In the data rows, 500 means zero.
Two rows play each game, the first against the second. How much does the first row win by? 15 is about a draw, 30 a big win and 0 a big loss. Wins can go round in a circle: one row can beat a second, the second a third and the third the first. Each row has two weighted sums of its numbers, A and B, taken from their middle values. A row wins by its A times the other's B, less its B times the other's A.
[649. 462. 555. 340. 585. 428. 436. 487. 667. 372. 566. 526. 340. 538. 388. 405. 426. 397.]
[452. 493. 609. 506. 527. 673. 572. 451. 503. 515. 459. 519. 482. 493. 394. 472. 389. 450.] -> 20
[611. 320. 711. 354. 525. 324. 412. 432. 682. 266. 625. 668. 323. 447. 466. 234. 547. 413.]
[529. 489. 555. 389. 570. 447. 477. 509. 523. 429. 535. 634. 373. 509. 383. 384. 535. 505.] -> 14
[648. 468. 577. 327. 569. 415. 377. 370. 533. 407. 546. 564. 363. 626. 310. 373. 674. 479.]
[549. 487. 557. 407. 389. 495. 461. 431. 462. 496. 575. 577. 355. 553. 439. 485. 559. 432.] -> 15
[517. 483. 385. 521. 319. 477. 473. 528. 457. 606. 425. 511. 516. 573. 448. 632. 549. 609.]
[363. 608. 312. 658. 339. 676. 608. 504. 343. 599. 479. 436. 587. 515. 561. 662. 588. 723.] -> 22
[709. 490. 607. 360. 488. 283. 280. 476. 628. 336. 710. 506. 500. 462. 507. 424. 639. 432.]
[317. 494. 445. 684. 465. 604. 646. 598. 387. 567. 441. 376. 617. 548. 539. 653. 449. 509.] -> 18
[315. 501. 274. 696. 593. 453. 626. 433. 220. 640. 367. 442. 726. 564. 668. 739. 425. 586.]
[514. 476. 448. 513. 629. 376. 481. 466. 421. 542. 459. 583. 578. 516. 600. 574. 477. 515.] -> 16
[506. 426. 388. 524. 540. 403. 477. 401. 450. 577. 437. 604. 508. 528. 515. 538. 522. 617.]
[455. 386. 362. 558. 544. 472. 541. 458. 365. 664. 350. 525. 590. 535. 547. 546. 473. 642.] -> 11
[499. 421. 460. 520. 635. 414. 478. 362. 355. 554. 444. 523. 645. 639. 533. 570. 586. 572.]
[711. 378. 556. 306. 631. 308. 315. 397. 654. 449. 585. 647. 483. 531. 572. 404. 565. 521.] -> 18
[434. 369. 331. 591. 632. 414. 531. 402. 350. 564. 344. 458. 692. 658. 622. 553. 349. 666.]
[362. 352. 332. 662. 589. 566. 632. 585. 315. 688. 249. 545. 716. 657. 643. 661. 415. 652.] -> 16
[625. 457. 721. 349. 502. 379. 318. 481. 683. 267. 715. 469. 458. 460. 505. 341. 599. 389.]
[529. 452. 563. 484. 532. 487. 441. 545. 591. 387. 632. 368. 473. 459. 485. 468. 511. 403.] -> 8
[456. 558. 353. 600. 604. 385. 505. 408. 376. 572. 445. 452. 573. 442. 637. 595. 492. 525.]
[533. 415. 427. 493. 616. 373. 455. 411. 423. 544. 445. 508. 543. 530. 570. 583. 605. 601.] -> 15
[371. 588. 348. 693. 569. 517. 618. 467. 304. 643. 420. 380. 691. 560. 661. 635. 468. 675.]
[476. 488. 345. 589. 549. 430. 533. 415. 423. 656. 485. 526. 466. 521. 531. 551. 531. 584.] -> 1
[673. 434. 584. 324. 568. 348. 330. 333. 634. 429. 582. 708. 513. 456. 466. 298. 671. 434.]
[588. 420. 435. 440. 563. 332. 418. 365. 441. 541. 554. 543. 592. 539. 586. 493. 561. 528.] -> 17
[650. 357. 479. 383. 514. 339. 375. 338. 543. 390. 586. 580. 445. 365. 555. 319. 635. 411.]
[283. 515. 206. 734. 585. 547. 708. 500. 349. 672. 284. 454. 759. 469. 535. 614. 413. 566.] -> 25
[545. 529. 487. 456. 566. 386. 437. 339. 495. 496. 468. 641. 520. 442. 520. 416. 650. 470.]
[484. 545. 366. 586. 584. 510. 554. 448. 407. 585. 441. 411. 666. 534. 618. 514. 516. 535.] -> 17
[659. 456. 517. 375. 580. 322. 333. 381. 516. 531. 580. 585. 484. 504. 517. 398. 636. 496.]
[309. 556. 303. 718. 431. 695. 661. 553. 374. 638. 423. 290. 709. 500. 578. 700. 509. 622.] -> 17
[270. 589. 380. 719. 464. 716. 707. 603. 429. 604. 413. 295. 646. 541. 620. 716. 444. 506.]
[595. 660. 566. 410. 534. 372. 357. 386. 565. 395. 628. 410. 514. 410. 633. 490. 669. 485.] -> 15
[375. 583. 408. 662. 476. 582. 616. 637. 482. 535. 392. 349. 688. 453. 585. 629. 479. 469.]
[377. 638. 438. 635. 479. 609. 592. 522. 428. 538. 440. 335. 624. 569. 630. 644. 488. 565.] -> 14
[696. 440. 737. 280. 496. 476. 311. 543. 765. 276. 746. 548. 357. 339. 508. 252. 625. 345.]
[663. 568. 695. 332. 358. 400. 238. 511. 711. 336. 683. 514. 322. 476. 376. 481. 591. 344.] -> 7
[446. 630. 550. 524. 548. 650. 574. 434. 493. 497. 369. 521. 500. 479. 388. 527. 437. 369.]
[296. 562. 450. 660. 380. 673. 640. 595. 487. 507. 474. 378. 559. 532. 554. 681. 333. 445.] -> 16
[425. 413. 472. 556. 565. 528. 606. 558. 426. 445. 496. 587. 535. 610. 346. 472. 375. 416.]
[379. 585. 579. 603. 370. 503. 591. 662. 446. 670. 421. 509. 451. 369. 478. 570. 429. 555.] -> 19
[446. 491. 547. 570. 456. 650. 530. 577. 597. 477. 565. 459. 501. 447. 589. 554. 540. 461.]
[346. 550. 475. 654. 491. 635. 617. 535. 473. 523. 456. 354. 563. 461. 524. 600. 501. 545.] -> 14
[698. 351. 544. 326. 542. 243. 310. 523. 642. 411. 624. 597. 515. 455. 493. 382. 649. 469.]
[564. 402. 418. 482. 578. 427. 429. 396. 439. 439. 429. 523. 569. 571. 525. 494. 473. 608.] -> 15
[567. 355. 461. 431. 633. 358. 439. 405. 500. 440. 447. 590. 579. 497. 521. 476. 456. 620.]
[573. 385. 468. 457. 589. 353. 439. 514. 508. 541. 412. 530. 567. 586. 554. 455. 479. 629.] -> 16
[332. 571. 424. 703. 385. 705. 675. 565. 395. 530. 505. 373. 581. 575. 631. 685. 455. 578.]
[504. 466. 492. 517. 423. 539. 477. 573. 536. 522. 605. 393. 542. 481. 639. 506. 585. 501.] -> 10
[636. 513. 665. 418. 491. 401. 334. 487. 597. 411. 691. 429. 443. 366. 576. 391. 620. 527.]
[620. 509. 673. 422. 510. 415. 331. 525. 710. 396. 682. 460. 367. 388. 506. 446. 579. 474.] -> 17
[381. 390. 432. 587. 434. 678. 617. 615. 475. 544. 443. 374. 601. 510. 523. 573. 497. 514.]
[676. 658. 669. 315. 506. 501. 331. 488. 642. 357. 584. 441. 488. 389. 491. 435. 603. 415.] -> 6
[476. 519. 578. 529. 451. 572. 474. 603. 646. 474. 571. 411. 444. 503. 513. 499. 449. 386.]
[345. 634. 505. 617. 442. 508. 661. 603. 448. 657. 408. 526. 476. 390. 471. 504. 340. 516.] -> 16
[511. 492. 482. 535. 477. 392. 507. 481. 557. 398. 509. 630. 413. 579. 510. 514. 443. 407.]
[638. 428. 753. 345. 458. 302. 363. 514. 711. 337. 721. 654. 198. 328. 391. 226. 537. 410.] -> 13
[394. 484. 443. 548. 517. 477. 600. 493. 417. 607. 344. 621. 524. 626. 438. 525. 419. 542.]
[397. 357. 436. 594. 378. 458. 579. 537. 515. 497. 483. 648. 518. 562. 465. 553. 417. 494.] -> 19
[659. 461. 662. 327. 593. 304. 383. 541. 763. 249. 690. 608. 175. 438. 513. 223. 608. 368.]
[276. 494. 452. 696. 441. 642. 712. 668. 413. 606. 442. 400. 582. 514. 518. 624. 318. 567.] -> 18
[605. 381. 562. 331. 532. 358. 424. 429. 588. 350. 569. 703. 364. 467. 503. 334. 570. 401.]
[475. 616. 647. 520. 409. 495. 451. 652. 567. 516. 564. 502. 427. 314. 457. 431. 481. 483.] -> 9
[296. 494. 341. 733. 451. 769. 699. 647. 486. 608. 393. 323. 692. 553. 533. 657. 340. 532.]
[466. 633. 396. 598. 512. 468. 539. 463. 359. 698. 453. 448. 619. 429. 589. 628. 524. 615.] -> 14
[410. 582. 470. 613. 592. 628. 586. 530. 437. 502. 530. 377. 561. 428. 650. 593. 492. 502.]
[499. 470. 402. 590. 642. 488. 519. 447. 378. 585. 399. 461. 623. 505. 561. 609. 481. 630.] -> 14
[493. 447. 390. 527. 626. 412. 507. 391. 401. 540. 377. 519. 590. 517. 548. 531. 491. 561.]
[649. 304. 532. 383. 611. 318. 385. 440. 532. 419. 536. 628. 518. 497. 489. 378. 479. 561.] -> 15
[666. 393. 764. 310. 555. 391. 283. 470. 759. 230. 745. 501. 400. 482. 503. 244. 628. 403.]
[406. 474. 339. 628. 513. 467. 570. 415. 376. 652. 403. 390. 765. 521. 599. 623. 466. 594.] -> 13
[513. 430. 417. 577. 522. 562. 525. 550. 528. 497. 554. 407. 646. 481. 548. 495. 452. 473.]
[417. 438. 327. 652. 531. 507. 538. 570. 431. 579. 442. 437. 686. 600. 606. 643. 498. 603.] -> 19
[548. 549. 660. 450. 396. 493. 424. 613. 651. 449. 589. 492. 309. 320. 491. 465. 502. 474.]
[607. 387. 455. 384. 477. 303. 405. 444. 602. 433. 490. 687. 339. 618. 402. 493. 617. 498.] -> 15
[268. 510. 375. 713. 487. 571. 703. 569. 334. 658. 295. 626. 475. 522. 450. 549. 293. 542.]
[325. 375. 457. 643. 485. 677. 731. 568. 420. 474. 399. 587. 563. 551. 499. 541. 323. 527.] -> 13
[487. 466. 630. 505. 384. 461. 481. 666. 584. 278. 664. 441. 356. 494. 495. 495. 425. 333.]
[244. 648. 373. 683. 527. 734. 793. 397. 355. 575. 282. 435. 536. 624. 417. 635. 301. 481.] -> 13
[642. 525. 572. 395. 538. 440. 404. 419. 516. 419. 522. 538. 474. 612. 412. 477. 633. 555.]
[589. 529. 662. 363. 486. 417. 400. 438. 489. 513. 550. 489. 444. 507. 332. 408. 517. 486.] -> 18
[589. 422. 489. 407. 570. 388. 466. 510. 534. 433. 479. 631. 355. 602. 411. 406. 436. 405.]
[631. 477. 519. 398. 560. 424. 430. 501. 567. 445. 483. 549. 513. 551. 360. 414. 432. 441.] -> 15
[458. 470. 400. 527. 493. 409. 507. 417. 447. 616. 408. 610. 532. 660. 510. 672. 507. 600.]
[471. 584. 503. 514. 382. 565. 449. 571. 575. 427. 556. 452. 536. 445. 522. 556. 555. 527.] -> 15
[585. 518. 663. 385. 432. 502. 374. 519. 739. 331. 653. 461. 390. 440. 507. 335. 591. 399.]
[510. 479. 482. 519. 468. 529. 475. 495. 562. 354. 624. 376. 597. 498. 611. 520. 582. 455.] -> 16
[430. 446. 414. 624. 514. 598. 539. 527. 475. 503. 456. 413. 671. 487. 565. 525. 439. 480.]
[551. 464. 467. 460. 591. 355. 467. 411. 459. 504. 488. 556. 625. 471. 485. 481. 519. 645.] -> 13
[579. 464. 589. 429. 540. 401. 373. 396. 627. 399. 622. 417. 446. 507. 571. 436. 552. 423.]
[588. 411. 599. 466. 503. 504. 422. 487. 578. 422. 615. 418. 585. 425. 642. 463. 550. 503.] -> 15
[566. 500. 662. 435. 472. 583. 389. 549. 705. 378. 656. 480. 401. 438. 488. 367. 600. 446.]
[395. 513. 392. 581. 474. 445. 598. 665. 464. 501. 304. 558. 528. 506. 504. 630. 290. 410.] -> 16
[468. 422. 433. 466. 522. 519. 596. 463. 468. 476. 417. 564. 579. 588. 447. 507. 537. 523.]
[661. 406. 653. 302. 495. 347. 387. 411. 583. 402. 586. 683. 285. 487. 325. 315. 578. 337.] -> 15
[405. 426. 496. 520. 555. 577. 631. 655. 500. 520. 475. 535. 468. 558. 481. 429. 445. 542.]
[580. 497. 606. 339. 482. 348. 410. 427. 595. 414. 547. 669. 328. 426. 332. 299. 518. 530.] -> 19
[330. 501. 431. 572. 407. 617. 623. 513. 390. 507. 496. 499. 468. 566. 416. 637. 454. 556.]
[558. 535. 518. 432. 543. 474. 491. 489. 556. 388. 473. 594. 401. 516. 412. 389. 462. 407.] -> 15
[572. 467. 490. 404. 428. 501. 477. 400. 425. 483. 543. 557. 382. 605. 371. 467. 605. 483.]
[439. 528. 345. 581. 339. 638. 602. 456. 363. 692. 369. 473. 558. 645. 465. 654. 479. 659.] -> 19
[367. 578. 456. 622. 312. 771. 620. 572. 451. 553. 467. 393. 549. 484. 507. 602. 481. 572.]
[280. 705. 414. 666. 485. 743. 705. 617. 460. 600. 381. 425. 618. 481. 548. 652. 247. 362.] -> 11
[594. 426. 554. 439. 320. 418. 358. 514. 604. 462. 710. 489. 439. 423. 521. 408. 566. 545.]
[451. 461. 285. 625. 412. 568. 570. 484. 438. 650. 456. 447. 570. 485. 545. 638. 563. 623.] -> 23
[314. 478. 358. 685. 446. 801. 699. 563. 376. 577. 395. 326. 611. 512. 660. 596. 508. 612.]
[345. 498. 295. 681. 454. 550. 611. 418. 331. 739. 339. 442. 635. 446. 669. 613. 492. 707.] -> 19
[580. 367. 459. 485. 563. 365. 459. 465. 484. 515. 478. 556. 553. 587. 560. 463. 523. 572.]
[371. 487. 426. 649. 461. 622. 621. 540. 496. 478. 449. 404. 548. 495. 554. 572. 419. 470.] -> 15
[452. 403. 404. 604. 542. 481. 563. 461. 437. 534. 446. 438. 640. 600. 543. 526. 337. 595.]
[484. 319. 387. 519. 623. 428. 531. 490. 404. 542. 398. 571. 672. 640. 512. 557. 488. 699.] -> 19
[384. 496. 332. 668. 562. 505. 569. 517. 333. 665. 387. 421. 660. 520. 586. 660. 387. 495.]
[339. 575. 254. 736. 512. 541. 663. 503. 255. 707. 350. 345. 804. 555. 684. 704. 374. 562.] -> 12
[644. 377. 548. 403. 584. 292. 319. 417. 504. 377. 634. 488. 465. 510. 459. 467. 616. 556.]
[325. 391. 231. 711. 577. 548. 689. 494. 322. 593. 256. 500. 728. 691. 505. 616. 358. 677.] -> 11
[648. 408. 543. 387. 597. 344. 356. 336. 503. 384. 544. 606. 554. 528. 537. 423. 601. 539.]
[481. 498. 423. 582. 581. 531. 502. 496. 457. 529. 468. 383. 610. 500. 630. 592. 505. 529.] -> 12
[560. 485. 501. 456. 419. 508. 442. 415. 550. 459. 628. 452. 504. 413. 567. 486. 666. 496.]
[455. 419. 510. 566. 340. 579. 497. 596. 617. 414. 544. 374. 514. 407. 560. 532. 561. 507.] -> 12
[667. 529. 728. 346. 393. 507. 339. 548. 746. 278. 747. 453. 425. 301. 517. 338. 639. 356.]
[440. 483. 354. 629. 432. 551. 582. 539. 371. 801. 396. 513. 497. 405. 529. 500. 568. 797.] -> 18
[513. 573. 592. 473. 429. 589. 438. 554. 600. 393. 604. 415. 467. 410. 532. 462. 585. 380.]
[525. 644. 413. 474. 417. 587. 464. 407. 416. 687. 393. 492. 491. 398. 404. 572. 588. 573.] -> 20
[370. 425. 280. 641. 422. 602. 664. 634. 372. 723. 320. 555. 678. 649. 441. 661. 473. 686.]
[448. 576. 580. 511. 398. 639. 583. 696. 578. 530. 498. 495. 509. 390. 410. 452. 447. 397.] -> 11
[459. 646. 540. 447. 440. 488. 480. 575. 569. 610. 513. 604. 389. 347. 366. 425. 525. 496.]
[464. 615. 421. 529. 425. 694. 581. 407. 344. 732. 358. 503. 482. 577. 339. 648. 492. 579.] -> 20
[680. 500. 639. 255. 528. 486. 376. 378. 569. 415. 505. 480. 313. 572. 363. 383. 592. 396.]
[596. 478. 582. 358. 451. 431. 425. 506. 537. 419. 579. 666. 353. 458. 414. 335. 569. 359.] -> 16
[291. 514. 317. 653. 506. 768. 699. 431. 246. 752. 244. 429. 553. 653. 445. 671. 332. 646.]
[413. 553. 535. 497. 454. 612. 604. 578. 513. 492. 440. 491. 422. 491. 442. 500. 332. 458.] -> 12
[414. 595. 455. 567. 500. 636. 616. 342. 394. 587. 448. 503. 497. 624. 378. 533. 399. 551.]
[524. 491. 596. 433. 502. 540. 548. 573. 529. 421. 576. 597. 461. 511. 407. 344. 575. 384.] -> 14
[498. 507. 393. 520. 446. 384. 477. 491. 517. 495. 420. 660. 355. 628. 453. 619. 468. 473.]
[315. 664. 410. 678. 503. 742. 656. 476. 475. 673. 310. 339. 645. 435. 567. 730. 415. 567.] -> 14
[487. 515. 531. 526. 515. 566. 493. 518. 540. 414. 524. 366. 508. 447. 553. 479. 501. 406.]
[580. 470. 705. 454. 481. 463. 425. 574. 633. 305. 685. 484. 396. 437. 492. 384. 516. 459.] -> 14
[555. 461. 488. 472. 524. 407. 399. 395. 538. 416. 619. 474. 575. 516. 559. 542. 553. 534.]
[648. 464. 552. 383. 481. 403. 323. 455. 628. 311. 654. 448. 491. 383. 525. 404. 614. 478.] -> 12
[440. 471. 519. 558. 422. 623. 500. 666. 556. 480. 535. 441. 515. 529. 611. 555. 495. 501.]
[285. 583. 415. 671. 427. 692. 693. 693. 484. 582. 307. 312. 717. 485. 531. 622. 273. 428.] -> 12
[540. 487. 636. 485. 460. 386. 495. 598. 587. 504. 534. 624. 339. 360. 460. 363. 452. 456.]
[511. 607. 663. 431. 370. 434. 431. 572. 606. 355. 663. 484. 380. 477. 412. 478. 460. 356.] -> 13
[426. 472. 516. 549. 531. 485. 584. 436. 439. 476. 454. 572. 404. 561. 365. 471. 369. 345.]
[362. 559. 391. 599. 541. 703. 664. 382. 327. 664. 277. 464. 494. 707. 391. 658. 368. 605.] -> 14
[615. 395. 594. 382. 512. 333. 354. 422. 518. 435. 574. 574. 400. 616. 350. 500. 553. 612.]
[721. 545. 656. 262. 482. 298. 237. 429. 551. 309. 638. 535. 348. 612. 408. 437. 606. 582.] -> 19
[501. 542. 476. 467. 581. 495. 524. 371. 409. 582. 371. 451. 535. 646. 462. 541. 363. 559.]
[393. 629. 506. 573. 540. 633. 603. 535. 282. 709. 346. 351. 615. 565. 492. 595. 351. 616.] -> 17
[425. 483. 356. 598. 594. 607. 646. 486. 263. 683. 337. 541. 645. 619. 464. 622. 420. 628.]
[307. 551. 328. 703. 554. 638. 780. 599. 441. 639. 251. 501. 656. 544. 471. 650. 213. 423.] -> 15
[499. 407. 610. 468. 433. 585. 498. 551. 634. 342. 565. 514. 426. 429. 457. 420. 529. 384.]
[323. 694. 451. 657. 478. 829. 684. 488. 382. 657. 283. 413. 590. 470. 443. 669. 460. 417.] -> 8
[500. 536. 507. 461. 495. 608. 542. 527. 513. 526. 451. 599. 438. 561. 410. 425. 537. 420.]
[442. 559. 455. 529. 490. 568. 555. 490. 399. 623. 449. 598. 427. 384. 376. 429. 523. 576.] -> 26
[708. 537. 678. 289. 480. 474. 320. 398. 657. 373. 620. 574. 244. 498. 268. 342. 602. 468.]
[241. 583. 435. 683. 326. 731. 690. 681. 456. 652. 388. 445. 512. 336. 507. 588. 408. 613.] -> 5
[503. 455. 421. 501. 531. 531. 492. 502. 462. 565. 542. 431. 615. 445. 693. 529. 501. 611.]
[590. 571. 465. 417. 571. 405. 391. 406. 479. 566. 516. 362. 484. 413. 571. 467. 581. 510.] -> 18
[428. 548. 373. 642. 465. 552. 592. 558. 434. 590. 430. 366. 663. 481. 638. 631. 523. 581.]
[630. 558. 646. 399. 529. 404. 313. 525. 653. 340. 660. 438. 386. 418. 580. 372. 649. 451.] -> 16
[663. 568. 623. 371. 508. 236. 323. 513. 617. 458. 648. 528. 465. 378. 520. 424. 577. 488.]
[370. 587. 386. 626. 500. 603. 596. 625. 428. 528. 483. 386. 528. 494. 546. 598. 471. 481.] -> 14
[484. 584. 477. 589. 536. 476. 479. 454. 476. 498. 488. 355. 525. 460. 548. 570. 559. 537.]
[437. 423. 373. 586. 513. 444. 530. 506. 304. 594. 438. 409. 642. 461. 652. 689. 525. 635.] -> 14
[548. 464. 481. 531. 495. 371. 418. 518. 462. 518. 578. 406. 512. 383. 551. 557. 591. 546.]
[468. 517. 447. 583. 605. 482. 525. 467. 422. 607. 430. 491. 581. 486. 684. 629. 551. 597.] -> 19
[528. 430. 418. 485. 551. 403. 470. 424. 481. 566. 470. 517. 556. 458. 531. 485. 554. 607.]
[516. 487. 476. 518. 586. 435. 505. 520. 491. 474. 475. 420. 645. 461. 499. 532. 507. 508.] -> 22
[528. 445. 460. 529. 669. 486. 446. 460. 423. 423. 557. 427. 614. 575. 599. 514. 474. 548.]
[485. 409. 425. 549. 628. 333. 551. 444. 351. 549. 378. 529. 612. 653. 542. 528. 491. 657.] -> 13
[348. 374. 278. 667. 655. 555. 641. 434. 292. 652. 267. 459. 698. 640. 549. 676. 360. 674.]
[692. 398. 584. 311. 673. 258. 282. 482. 557. 338. 574. 544. 483. 481. 548. 385. 589. 521.] -> 19
[288. 535. 354. 710. 511. 675. 717. 599. 347. 546. 414. 399. 592. 550. 575. 670. 352. 550.]
[440. 402. 322. 608. 674. 492. 592. 499. 343. 594. 306. 506. 785. 553. 508. 599. 427. 625.] -> 20
[708. 371. 545. 309. 642. 249. 256. 393. 623. 298. 593. 579. 448. 402. 451. 376. 631. 471.]
[491. 387. 548. 504. 515. 538. 487. 514. 540. 370. 610. 451. 443. 535. 580. 468. 515. 411.] -> 16
[496. 461. 505. 557. 583. 454. 501. 436. 477. 474. 548. 420. 494. 426. 597. 540. 562. 538.]
[661. 400. 649. 365. 503. 388. 331. 456. 666. 229. 744. 421. 384. 477. 581. 361. 592. 402.] -> 14
[352. 542. 334. 701. 609. 509. 633. 538. 274. 564. 432. 469. 612. 518. 686. 693. 435. 563.]
[538. 533. 514. 513. 604. 511. 447. 499. 591. 307. 590. 402. 436. 503. 593. 439. 584. 426.] -> 12
[526. 423. 468. 538. 621. 353. 503. 434. 357. 616. 452. 481. 565. 550. 622. 574. 518. 572.]
[618. 384. 523. 392. 634. 307. 376. 411. 571. 414. 551. 557. 489. 535. 552. 473. 604. 571.] -> 15
[328. 472. 298. 697. 547. 606. 645. 484. 291. 662. 375. 366. 654. 547. 650. 749. 452. 605.]
[521. 474. 472. 540. 456. 484. 485. 522. 601. 475. 556. 399. 590. 430. 539. 522. 533. 480.] -> 15
[702. 548. 776. 312. 407. 474. 315. 562. 780. 259. 732. 456. 343. 396. 438. 291. 691. 419.]
[296. 486. 452. 657. 574. 793. 675. 693. 439. 550. 318. 487. 585. 417. 529. 675. 384. 558.] -> 17
[421. 538. 430. 543. 480. 634. 618. 537. 451. 537. 397. 611. 495. 570. 430. 489. 488. 530.]
[389. 513. 487. 545. 460. 528. 643. 535. 413. 549. 377. 659. 492. 519. 455. 471. 436. 506.] -> 12
[412. 548. 555. 533. 360. 548. 569. 473. 517. 433. 552. 569. 452. 541. 401. 548. 499. 476.]
[688. 339. 628. 291. 506. 324. 291. 377. 599. 371. 635. 655. 308. 604. 348. 400. 646. 505.] -> 15
[341. 425. 264. 636. 519. 685. 725. 586. 277. 715. 234. 556. 561. 665. 498. 698. 416. 595.]
[298. 651. 323. 676. 328. 735. 743. 697. 347. 686. 311. 442. 639. 504. 470. 607. 341. 452.] -> 17
[375. 469. 252. 697. 499. 556. 611. 566. 319. 693. 341. 456. 612. 563. 580. 731. 504. 594.]
[539. 419. 451. 483. 576. 430. 425. 413. 434. 507. 521. 541. 578. 532. 514. 456. 618. 608.] -> 15
[394. 478. 352. 588. 546. 519. 625. 485. 356. 632. 320. 551. 612. 610. 495. 543. 450. 696.]
[690. 438. 590. 336. 572. 285. 311. 365. 596. 397. 622. 578. 550. 521. 500. 377. 608. 541.] -> 16
[707. 414. 539. 356. 446. 329. 295. 444. 620. 399. 672. 505. 403. 486. 537. 384. 721. 459.]
[583. 538. 486. 454. 482. 512. 422. 657. 572. 469. 560. 423. 568. 456. 530. 457. 439. 433.] -> 15
[758. 417. 562. 278. 572. 327. 318. 461. 560. 410. 595. 681. 347. 571. 459. 279. 636. 467.]
[570. 359. 537. 424. 638. 386. 472. 444. 522. 447. 436. 642. 442. 585. 446. 406. 486. 509.] -> 12
[587. 518. 679. 387. 536. 433. 422. 548. 459. 505. 559. 504. 476. 578. 406. 471. 385. 614.]
[398. 451. 429. 568. 583. 356. 633. 470. 406. 579. 432. 617. 366. 513. 435. 519. 356. 597.] -> 1
[584. 471. 553. 399. 614. 301. 436. 434. 449. 472. 522. 659. 300. 533. 324. 382. 502. 547.]
[349. 483. 387. 639. 519. 457. 674. 595. 486. 586. 355. 611. 518. 586. 478. 556. 317. 420.] -> 14
[604. 491. 646. 415. 465. 450. 379. 512. 671. 321. 687. 436. 429. 512. 535. 378. 571. 442.]
[483. 479. 558. 485. 469. 565. 472. 507. 577. 398. 608. 425. 378. 468. 524. 498. 551. 408.] -> 14
[597. 602. 537. 439. 440. 417. 391. 493. 535. 424. 639. 435. 536. 431. 623. 495. 537. 531.]
[549. 436. 529. 471. 508. 565. 474. 579. 523. 466. 523. 475. 451. 517. 541. 476. 564. 518.] -> 14
[473. 492. 394. 524. 495. 480. 511. 505. 493. 598. 387. 600. 574. 470. 478. 571. 319. 412.]
[747. 499. 575. 306. 537. 382. 321. 286. 651. 415. 608. 585. 292. 615. 427. 369. 669. 474.] -> 17
[675. 497. 711. 291. 470. 442. 380. 538. 665. 378. 650. 634. 322. 485. 412. 274. 652. 426.]
[379. 555. 543. 559. 401. 530. 533. 599. 478. 589. 491. 349. 493. 396. 563. 593. 507. 524.] -> 16
[588. 733. 556. 395. 467. 328. 327. 499. 540. 533. 572. 501. 564. 384. 565. 370. 631. 477.]
[334. 632. 290. 704. 508. 705. 653. 543. 425. 633. 340. 324. 778. 498. 701. 727. 315. 493.] -> 10
[425. 466. 390. 641. 503. 541. 552. 534. 398. 603. 471. 440. 612. 495. 690. 735. 508. 496.]
[605. 566. 636. 465. 431. 507. 419. 563. 666. 380. 657. 372. 508. 403. 507. 412. 644. 447.] -> 10
[538. 492. 352. 541. 475. 431. 452. 483. 433. 501. 549. 505. 535. 521. 570. 544. 644. 535.]
[598. 554. 565. 415. 495. 442. 396. 440. 591. 469. 640. 496. 376. 339. 566. 345. 680. 546.] -> 10
[482. 599. 394. 496. 491. 477. 464. 348. 535. 543. 448. 517. 525. 325. 606. 487. 739. 481.]
[459. 471. 339. 616. 524. 511. 543. 452. 342. 681. 381. 451. 615. 521. 576. 652. 569. 665.] -> 25
[648. 455. 486. 360. 539. 305. 328. 305. 562. 517. 543. 620. 483. 514. 515. 379. 694. 532.]
[414. 608. 296. 632. 405. 621. 569. 484. 350. 707. 385. 464. 654. 511. 563. 605. 548. 584.] -> 18
